In the rows, 128 means zero.
The rows below fall into families. The same turns and mirrors carry the whole set onto itself and the rows of a family onto each other. For each named row, which other rows are in its family? Write them in the order they are listed.
These 32 rows form 8 families of 4 rows each.
gezu: [159 131 108 117 148 114 140 141 126 142 165 117 162 160 121 121 119]
dano: [165 107 132 130 145 136 132 144  98 134 157 120 165 157 124 132 116]
puzu: [146 113 150 141 135 124 133 149  91 136 144 126 140 151 142 159 155]
Kib: [158 123 125 129 165 118 126 137  95 123 172 122 155 154 126 128 125]
fos: [157 113 155 136 143 109 140 135 104 139 146 127 128 144 137 132 152]
Kegob: [141 129 150 137 144 110 126 152  90 141 168 125 144 131 132 148 150]
dape: [119 136 116 130 158 123 123 134 128 143 157 139 150 186 128 133 117]
mov: [155 112 134 113 147 125 132 143 101 122 167 116 160 152 129 132 114]
kizaz: [159 113 127 123 142 126 132 135 130 143 165 117 156 156 124 111 120]
beke: [133 144 108 143 164 131 129 134 121 148 167 126 147 183 138 133 123]
Buto: [113 140 142 143 134 133 143 157 116 163 142 115 142 162 142 147 121]
Moli: [111 145 139 156 149 120 132 160 118 166 156 117 141 160 137 149 142]
riz: [144 123 161 130 130 112 137 146  97 138 152 118 142 146 146 157 149]
garak: [111 125 139 142 133 125 144 156 119 165 142 126 130 137 128 132 133]
poza: [111 131 122 155 136 117 141 152 124 155 135 127 140 165 109 145 134]
sud: [120 136 109 129 153 109 141 146 133 147 151 119 133 180 138 146 144]
mopa: [164 129 142 124 147  96 144 137  97 135 149 124 138 145 135 138 151]
dasud: [137 118 102 152 163 119 138 141 128 135 165 119 142 177 133 129 135]
ligod: [150 117 148 160 141 102 141 153 105 144 157 121 139 141 133 142 158]
mir: [166 114 132 137 138 104 134 139 113 130 153 122 159 156 103 129 132]
naze: [138 124 100 138 139 119 132 128 135 133 157 132 152 178 113 141 135]
zerad: [142 120 116 139 153 139 129 134 123 138 152 121 148 194 142 148 134]
zuv: [142 129 163 134 139 103 125 145  94 143 153 137 151 139 126 142 140]
Lik: [116 124 134 149 135 140 136 167 116 163 141 116 151 164 134 152 126]
niku: [117 132 119 169 136 123 148 152 123 165 155 125 138 150 135 140 133]
rimi: [165 108 118 142 143 117 135 139 110 131 176 122 160 138 124 124 133]
gim: [155 123 135 117 156 109 120 130 105 126 165 135 159 160 122 128 124]
maf: [144 126 145 152 122 105 140 138 102 147 140 135 141 142 116 149 150]
mub: [103 145 144 146 141 113 129 150 115 161 145 137 141 162 132 151 132]
bifu: [120 141 133 135 133 112 152 163 109 164 143 124 138 135 129 142 133]
mulut: [131 129 113 128 155 133 137 130 122 133 151 121 139 191 146 142 121]
vaku: [121 118 118 131 152 122 131 136 143 141 153 121 131 180 138 135 143]

Same family as garak: fos, kizaz, vaku
Same family as Moli: Kib, Kegob, beke
Same family as puzu: dano, zerad, Lik
Same family as dasud: ligod, niku, rimi
Same family as bifu: gezu, sud, mopa
Same family as gim: dape, zuv, mub
Same family as maf: poza, mir, naze

The rows below fall into families. The same turns and mirrors carry the whole set onto itself and the rows of a family onto each other. For each named row, which other rows are in its family? Write them in the order they are listed.
These 30 rows form 5 families of 6 rows each.
Biko: [106 107 105 107 143 129 111 135 125 149]
Kage: [116 127 100 113 130 140 122 149 141 109]
geser: [109 139 130 128 164 141  98 168 139 141]
munun: [115 125 105 122 131 128 132 153 136 114]
koti: [111 112 137 136 128 157  98 153 126 133]
leta: [ 91 139 133 109 143 167 106 155 123 133]
nofe: [108 105 138 139 141 152 107 144 120 133]
neka: [123 123 114 124 128 130 128 155 131 112]
ver: [113 116  96 114 145 122 118 139 127 149]
Tev: [128 142  96 131 149 149 124 161 126 146]
dibop: [ 88 133 126 100 138 163 117 142 124 131]
lete: [106 113 102 111 150 117 106 148 130 149]
zof: [ 89 136 122 111 137 172 109 157 122 132]
Gage: [118 117 139 138 125 152 105 149 131 129]
Virir: [105 136 128 121 150 148  86 169 139 144]
suna: [120 126 102 114 131 125 131 146 135 120]
veg: [104 136 126 116 152 139  87 161 146 148]
saf: [105 110  98 121 147 120 115 144 131 148]
gela: [108 136 140 120 151 148  88 163 136 143]
pib: [116 145 132 114 155 140  96 166 143 141]
bul: [109 119 145 129 132 160 100 149 123 133]
bekip: [131 139 109 126 150 145 130 156 116 154]
tun: [ 84 135 123 109 148 162 117 152 126 122]
nur: [121 134 112 107 133 132 126 154 138 111]
ved: [111 106  96 121 143 134 104 136 128 149]
Lapog: [114 139 101 123 149 148 136 156 111 149]
daz: [126 138  97 123 145 137 135 153 121 145]
Ped: [121 113 141 134 134 152 107 143 122 142]
figo: [116 139  98 130 148 140 137 158 120 147]
zezim: [ 92 141 120 113 137 171 118 150 120 140]

Same family as daz: leta, ver, suna, gela, bul
Same family as koti: munun, zof, Virir, saf, figo
Same family as Gage: neka, lete, veg, Lapog, zezim
Same family as pib: Biko, dibop, bekip, nur, Ped

The rows below fall into families. The same turns and mirrors carry the whole set onto itself and the rows of a family onto each other. For each named row, which other rows are in its family? Write them in the order they are listed.
These 36 rows form 6 families of 6 rows each.
kimar: [138 147 130 131 121  93 129 123 125 135 129 145 127 131 114 140 147 138
 126 109 147 127 147 117 134 113 112 124 150 108 160 118 131 148 126 120
 132 112]
sir: [135 137 133 132 120 104 129 124 113 132 121 138 131 128 110 139 149 143
 115 115 145 127 140 115 122 114 116 124 155 105 150 104 124 158 116 115
 126 119]
Deki: [126 146 129 136 125 108 125 120 112 122 130 153 128 130 108 127 130 169
 125 107 148 130 116 126 118 128 121 128 135 110 157 116 126 160 124 124
 139 112]
San: [127 135 129 142 146 104 142 115 104 135 138 144 115 128 118 146 135 141
 126  99 136 138 123 130 133 114 114 122 135 110 159 139 123 148 119 144
 137 100]
Vem: [119 135 131 113 125 111 135 113 119 157 110 136 145 153 142 115 118 116
 144 106 124 145 114 154 157 134 110 145 110 138 110 139 146 123 118 149
 129 135]
kiv: [134 144 131 144 122 114 126 127 119 124 126 144 129 128 102 128 132 159
 126 107 151 127 126 120 117 125 129 135 142 103 147 109 130 161 120 113
 139 131]
guvo: [ 97 141 145 121 128 117 143 133 111 162 113 128 120 150 147 108 112 138
 134 101 115 133 102 157 147 122 101 142 126 135 123 138 137 125 110 143
 135 108]
kob: [122 131 131 100 140 115 134 124 128 163 120 118 142 154 138 115 122 116
 132 121 112 131 122 155 148 138 104 147 120 135 117 131 137 116 122 154
 128 121]
Gonel: [108 120 128 108 131 129 130 121 104 167 113 119 143 137 136 104 126 130
 125 123 113 148 109 145 146 123 114 149 135 133 100 117 120 130 102 122
 124 142]
mokiz: [140 150 130 136 115  99 136 118 131 133 130 155 122 136 120 127 135 145
 135 102 154 118 144 119 136 113 125 120 135 128 151 121 113 140 119 121
 151 118]
rak: [127 129 138 119 120 123 135 122 117 156 102 124 148 150 135 115 117 112
 139 110 123 145 119 148 151 130 120 149 117 132  96 124 145 128 111 139
 127 153]
sek: [123 127 130 117 130 136 133 133 127 166 127 112 154 135 144 121 134 114
 135 108 125 138 127 144 145 140 124 145 137 126 102 137 144 120 108 132
 127 150]
defi: [140 144 120 141 125 102 131 123 120 124 136 147 123 137 123 143 136 129
 136 105 158 122 138 130 142 118 128 118 140 104 147 119 133 152 120 119
 160 137]
bel: [116 120 132 101 141 127 137 122 114 159 112 113 147 153 135 115 126 121
 119 126 115 130 110 154 135 139 109 148 124 132 109 124 130 129 116 148
 121 125]
Gofun: [129 131 122 139 123 111 128 123  98 119 126 147 126 133 123 137 141 144
 118 114 150 122 119 130 127 120 128 115 142 106 138  99 124 165 102 126
 151 137]
Tapo: [115 133 131 110 132 122 129 127 125 165 137 125 145 135 154 116 129 127
 143 106 118 143 120 150 150 143 114 134 127 135 115 145 141 113 115 151
 128 122]
fis: [125 122 134 115 134 126 128 127 130 158 110 134 137 152 147 111 112 131
 140 107 122 136  99 149 154 139 110 146 115 133 113 142 146 116 118 144
 136 124]
lekek: [138 134 138 142 111 117 134 120 118 131 119 142 128 134 115 131 136 148
 122 108 151 118 138 116 119 111 136 121 142 122 136 104 107 154 111 111
 144 130]
Veti: [133 122 131 150 138 119 141 126  94 133 126 133 119 124 109 144 140 144
 112 109 133 137 123 120 124 112 126 127 145 104 139 109 120 159  98 138
 131 126]
paro: [137 154 128 141 122 100 126 128 130 129 135 152 125 129 107 126 128 159
 137 104 151 128 132 122 131 126 123 132 136 109 156 117 133 151 129 121
 144 120]
fibe: [111 124 139 114 124 126 133 110 103 152 100 129 149 152 139 117 116 121
 132 111 121 146 102 156 140 133 114 144 113 136 101 133 138 134 113 145
 122 136]
Lol: [119 113 135 113 133 137 128 126 118 155 101 129 144 151 143 110 117 134
 127 112 123 135  91 148 143 139 113 149 119 132 105 131 141 126 108 142
 130 132]
kud: [126 138 133 128 123  98 125 117 110 131 126 146 129 130 115 139 145 148
 115 114 141 130 132 121 121 115 109 118 148 109 160 116 124 157 125 124
 128  98]
naret: [132 119 133 119 133 135 132 132 132 160 103 127 142 150 141 111 117 122
 134 109 128 133 106 144 153 138 117 157 122 128 104 135 148 119 112 133
 135 145]
Lume: [106 121 129 108 134 136 130 122 106 161 124 120 156 136 149 117 137 130
 122 112 122 141 104 151 135 144 119 138 133 133 107 135 135 130 101 145
 120 131]
Baga: [134 145 126 126 128 109 123 132 126 134 138 142 115 123 116 138 143 151
 137 111 147 125 137 121 134 114 108 121 153 107 162 119 121 137 125 121
 151 115]
rizel: [124 138 127 136 127  98 124 119 105 121 138 154 119 136 132 141 129 145
 136 108 143 129 121 136 132 119 121 104 133 109 151 118 126 155 122 135
 156 110]
mipun: [123 138 123 120 130 116 123 124 109 130 131 145 121 125 116 135 148 161
 121 114 147 125 118 125 122 116 105 118 152 112 162 114 114 149 116 124
 144 110]
Vadu: [135 135 125 126 129 123 124 131 117 132 128 135 124 124 110 139 148 148
 122 114 153 122 132 120 122 113 115 127 159 104 152 112 118 148 117 110
 147 130]
gavus: [128 125 132 106 138 126 136 129 127 162 112 107 145 152 134 116 123 110
 128 124 115 128 128 148 145 137 114 153 128 128 105 122 137 124 118 140
 126 141]
Famas: [116 148 142 128 128 123 148 140 129 166 111 119 125 152 138 111 116 115
 139  98 129 126 124 149 157 119 113 158 135 126 117 140 145 123 112 119
 139 137]
vam: [103 134 139 124 127 133 147 137 103 162  99 119 132 150 137 105 125 132
 115 106 127 127 100 150 141 123 111 156 136 131 107 120 134 140  92 128
 129 139]
nevef: [123 138 137 132 118 109 133 107 110 127 125 153 129 139 121 131 133 157
 124 105 151 120 124 128 116 116 125 112 134 129 151 121 104 154 119 123
 143 104]
tuno: [147 142 121 148 141 104 148 128 120 141 135 140 116 126 110 143 143 130
 128  98 147 132 142 118 147 111 122 137 145 106 148 125 131 141 107 135
 139 132]
Zoson: [118 134 121 109 133 118 135 121 125 172 121 123 141 139 134 106 126 116
 138 114 126 144 127 144 163 122 113 159 134 133 111 134 130 117 113 116
 133 148]
Kuzu: [101 127 130 104 137 116 130 114 111 168 126 126 136 141 143 110 117 128
 140 116 112 150 110 152 153 123 106 142 127 136 118 143 121 119 122 126
 132 117]

Same family as sek: mokiz, Tapo, lekek, Lume, nevef
Same family as gavus: Deki, kiv, kob, bel, paro
Same family as Lol: kimar, sir, fis, kud, naret
Same family as Vem: rak, fibe, Baga, mipun, Vadu

